[[-3.71 -3.34  1.74 -0.66  0.65]
 [-3.38 -4.88  1.13  3.90 -3.57]] -> -4.88

[-2.50 -0.93 -1.10  1.93  4.11  6.41 -1.53] -> -0.93

[-4.06 -6.13 -6.08 -3.34 -2.21 -4.52 -5.90] -> -6.13

[[-0.20  3.68  2.38  0.50 -3.77  1.59  5.37]
 [ 0.72  0.35  0.26  5.36  1.11 -2.19 -1.52]] -> 0.35

[-3.33 -1.43  1.10  1.20 -5.26 -6.44 -5.14] -> -1.43

[[ 0.72  5.34 -4.45 -3.16 -1.64]
 [-0.75  3.81 -4.17 -5.16 -3.69]] -> 3.81

[[-0.28 -4.68  4.72  2.15  1.15]
 [-0.65 -4.68  4.91  1.73  1.14]
 [-0.89 -4.68  4.92  0.48  1.14]] -> -4.68

[-5.40  5.78 -4.11 -1.14  2.39 -1.22 -2.76] -> 5.78

[ 0.38  2.88  3.80  4.87 -2.44] -> 2.88

[-5.44  5.19 -1.52  0.81] -> 5.19
---
[[ 1.10 -0.61 -0.18  0.80 -0.28  2.03]
 [ 0.06  0.70 -2.32 -1.26  0.12 -2.68]
 [-0.36  0.19  1.13 -4.90  2.10  0.12]] yields 1.13

[[-1.68  1.01 -0.85 -1.00]
 [ 0.30 -0.93 -3.96  5.62]
 [ 2.73 -3.17 -4.54  6.01]] yields -4.54

[[-3.22  1.49 -1.50 -1.01 -0.23]
 [ 5.31 -5.52  3.90  0.99 -2.34]
 [ 1.76 -4.11  2.35  0.28 -5.39]] yields 2.35

[[-4.09  3.72  3.77 -5.97  2.74]
 [ 0.13 -0.94 -1.40 -3.55  3.22]
 [ 2.02  1.52 -3.77  3.72 -3.30]] yields -3.77

[[ 0.37 -2.58  2.28 -1.74  0.05]
 [-4.00  0.57  1.41 -4.13  4.38]
 [ 2.08  0.25 -1.63  1.27 -4.97]] yields -1.63

[[-5.14 -2.46 -3.29  1.59 -0.72  0.74]
 [-3.45 -0.89 -4.51  0.61  0.21  0.14]
 [ 2.31  0.67  2.39 -5.75  0.57 -0.32]] yields 2.39

[[ 1.06  1.06 -0.27 -3.62 -1.57  4.79  3.83]
 [ 2.20  2.20 -0.52  2.72  2.30  5.03  3.19]
 [ 0.62  0.62 -5.63  3.30  3.38  0.63 -0.05]] yields -5.63

[[-2.70 -1.24 -4.43  0.20 -2.53]
 [-1.90 -0.95 -5.10 -0.99 -1.32]
 [ 0.07 -0.14 -4.62 -2.70  1.23]] yields -4.62

[[ 4.42  4.39  5.12  2.33 -0.63 -4.47 -0.35]
 [ 3.32 -0.63  2.82  1.18 -1.10 -1.84  0.02]
 [ 3.11 -0.31  3.56  1.55 -1.09 -1.94 -0.71]] yields 3.56
---
[[  0.84   7.87  -2.55  -4.57   2.09   1.35   5.16   7.61  10.41   4.52
   -2.81   0.17  -2.36  -1.71]
 [ 17.07  10.46   8.07   0.78   8.46  12.43   0.59   6.81   9.94  15.42
    4.88  -0.50   7.54   1.55]
 [ 17.00  -0.93   3.18   0.15   5.42  -9.75   8.91  11.27   4.73   1.52
    2.98  -3.67   6.85  -0.37]
 [  4.15  10.13  -2.86  -3.12   3.15   5.38   4.90   9.09   6.24   4.77
    4.45  -3.63  -1.62  -3.77]
 [ -6.68   7.12  13.74   6.91   6.15   9.70  11.47   5.82  19.04  -5.01
   11.31   8.55   7.31  16.51]
 [ 10.36   5.33  -2.63   1.00   3.29   4.14   9.53   9.57   9.92   5.71
   -1.08   2.73   0.64  -4.00]
 [ 10.74  -9.02   0.87 -12.11  -1.12  -9.81   1.04   7.49   7.47  -3.53
   -2.95  -2.69   4.14   2.28]
 [ 10.60   2.86 -15.91  16.44  10.19   6.87  12.69  13.03  -6.72  11.04
   21.20   3.88   5.13 -18.86]
 [ 16.63   3.76  -0.03  11.19   9.56   1.53   2.75   7.01   0.21  23.11
    4.03   6.48  11.88  -1.76]] value -2.55

[[ 0.077  0.152  0.157 -0.146 -0.003  0.016]
 [-0.017  0.156 -0.142 -0.090 -0.087  0.003]
 [ 0.168 -0.096  0.048 -0.097  0.240  0.184]
 [-0.051 -0.169  0.220  0.072  0.047 -0.106]
 [ 0.230 -0.136  0.186  0.256  0.211  0.258]
 [ 0.020  0.047  0.008 -0.149 -0.022 -0.023]
 [-0.088 -0.025  0.187 -0.043 -0.064 -0.125]] value 0.157

[[ -4.90  14.89  -4.75   1.18   6.48   2.45 -19.63  -6.23  12.58 -16.43
   10.50   3.39   2.55 -17.26]
 [ -1.58  21.94  14.29  -6.55  -6.00  -8.47  -8.64  -4.02   0.86 -11.55
   -2.92  -3.41  -8.28 -11.91]
 [  1.05  -6.32  -2.80  -3.59  -4.11  -3.94   4.43   0.97  -4.56   2.86
   -4.60  -0.25  -4.95   4.88]
 [  1.77  15.83   0.89   1.67  -1.00  -1.85 -16.32  -2.08   1.89 -13.39
    0.47   4.36  -2.28 -15.48]
 [  1.83   4.23   2.66  -0.62  -3.47  -2.31  -4.04  -0.73  -4.31  -1.29
   -4.02  -0.95  -2.40  -3.74]
 [  5.74   7.14  -3.67   5.16  -1.46   1.92 -15.02   0.11  -3.35  -6.20
   -2.24   4.59  -0.37 -11.79]
 [  3.98 -15.72 -21.08   9.15   6.13  10.83  -9.14   1.18  -0.63   4.54
    3.81   5.80   7.32  -0.60]] value -4.75

[[ 0.440 -1.010  0.871  0.526  2.687  0.815]
 [ 1.200  1.806 -0.717  1.041  0.245 -1.221]
 [ 0.586  2.052  0.265  0.488 -1.677  0.241]
 [-0.470  0.408 -0.864  1.557  2.180  1.101]
 [ 1.354  1.305 -0.156  1.398 -0.760  2.360]
 [ 0.443 -1.001  0.895  0.571  2.723  0.736]
 [ 1.501  0.598  1.926 -0.517 -1.185 -0.115]
 [-0.163 -0.788  1.734 -0.061  0.827  2.320]] value 0.871

[[ 0.462 -1.473  0.276 -1.359 -1.258  1.718 -0.607 -0.376 -1.715  0.181
  -0.193]
 [ 0.623 -1.159  0.134 -1.481  0.237  0.451 -1.441 -0.881 -1.731 -0.508
   0.570]
 [ 0.577 -1.375  0.556 -1.089 -0.569  0.784 -1.086 -0.951 -1.867 -0.053
  -0.457]
 [ 0.046  0.264 -0.395 -0.028  1.534 -2.055 -1.731 -0.327 -0.103 -0.598
   1.572]
 [-0.560 -1.230  1.761 -0.142 -2.109  1.602  0.665  0.188 -1.031  1.285
  -2.361]
 [ 1.295 -0.422 -1.454 -1.454  1.091 -1.472 -0.929 -1.789 -1.463 -0.788
   1.331]
 [-2.400  1.730  1.850  0.990 -0.209 -0.770  0.109  2.399  1.648  1.625
  -2.181]
 [ 0.531 -0.643 -0.724 -1.927 -0.153  0.796  0.125 -1.599 -2.440 -0.383
  -0.278]
 [ 0.818 -1.601 -0.118 -0.777  0.858  0.509 -1.713 -0.995 -1.103 -1.196
   1.003]
 [ 1.033  0.290 -1.087 -2.065 -0.527 -1.287  0.041 -0.958 -1.275  0.764
   0.084]
 [ 0.498  0.622 -0.943 -2.310 -1.075 -1.955  0.369 -0.376 -1.327  0.095
  -0.474]] value 0.276
